[[ 18.4 -18.0  -6.8]
 [-62.7 -33.6  27.6]
 [-72.8 -10.4  82.4]
 [ -2.6  13.9  16.5]
 [ -7.1  26.4  43.6]]
:
[ -6.8 -33.6 -72.8]

[[-70.1  -2.7 -62.6  20.4 -42.4]
 [-79.6  -5.0  -8.3   3.4 -24.8]
 [-26.0  37.8 -40.9 -15.7 -26.0]
 [-60.3  19.1 -16.7   1.5 -21.6]]
:
[-42.4   3.4 -40.9  19.1]

[[-72.6 -16.0  51.0  -5.4  24.6]
 [-16.7 -24.1   4.5 -19.1  -7.8]]
:
[ 24.6 -19.1]

[[-13.6   9.3]
 [-72.8  -3.0]
 [ 76.6  16.6]
 [ 81.3 -54.0]]
:
[  9.3 -72.8]

[[ 39.8 -29.0  16.4  55.7  62.4]
 [  7.8  -8.5 -22.1 -70.3 -65.0]
 [ 50.3 -31.4   8.9 -67.6  35.3]
 [-57.0  25.2  59.1  58.6 -53.0]
 [  4.5  56.7  60.7   5.3  13.5]]
:
[ 62.4 -70.3   8.9  25.2   4.5]

[[ -3.9   0.2   2.7  -1.0   0.1]
 [  1.0   2.3  -1.2  11.6  -3.3]
 [-47.6  43.2 -59.9  13.4  -9.9]
 [ 14.5 -27.7  17.1 -29.9  24.8]
 [  0.3   1.9  -0.8   9.5  -2.5]]
:
[  0.1  11.6 -59.9 -27.7   0.3]

[[ -9.5  15.0  15.6 -15.7  21.7]
 [  8.1 -14.3   7.0 -19.4  33.3]
 [-24.3 -18.7   7.6 -14.7  58.2]
 [ 30.5   9.6  11.8  22.5 -19.5]
 [-13.4  29.0  -5.3  -5.9 -38.2]]
:
[ 21.7 -19.4   7.6   9.6 -13.4]

[[-46.2  72.4]
 [-14.8   6.0]
 [ 63.7  37.2]
 [-39.6 -73.6]]
:
[ 72.4 -14.8]

[[-21.0  -4.8]
 [ 52.6 -64.8]
 [ 51.3 -65.5]
 [-58.9   8.3]
 [-46.8 -16.8]]
:
[-4.8 52.6]
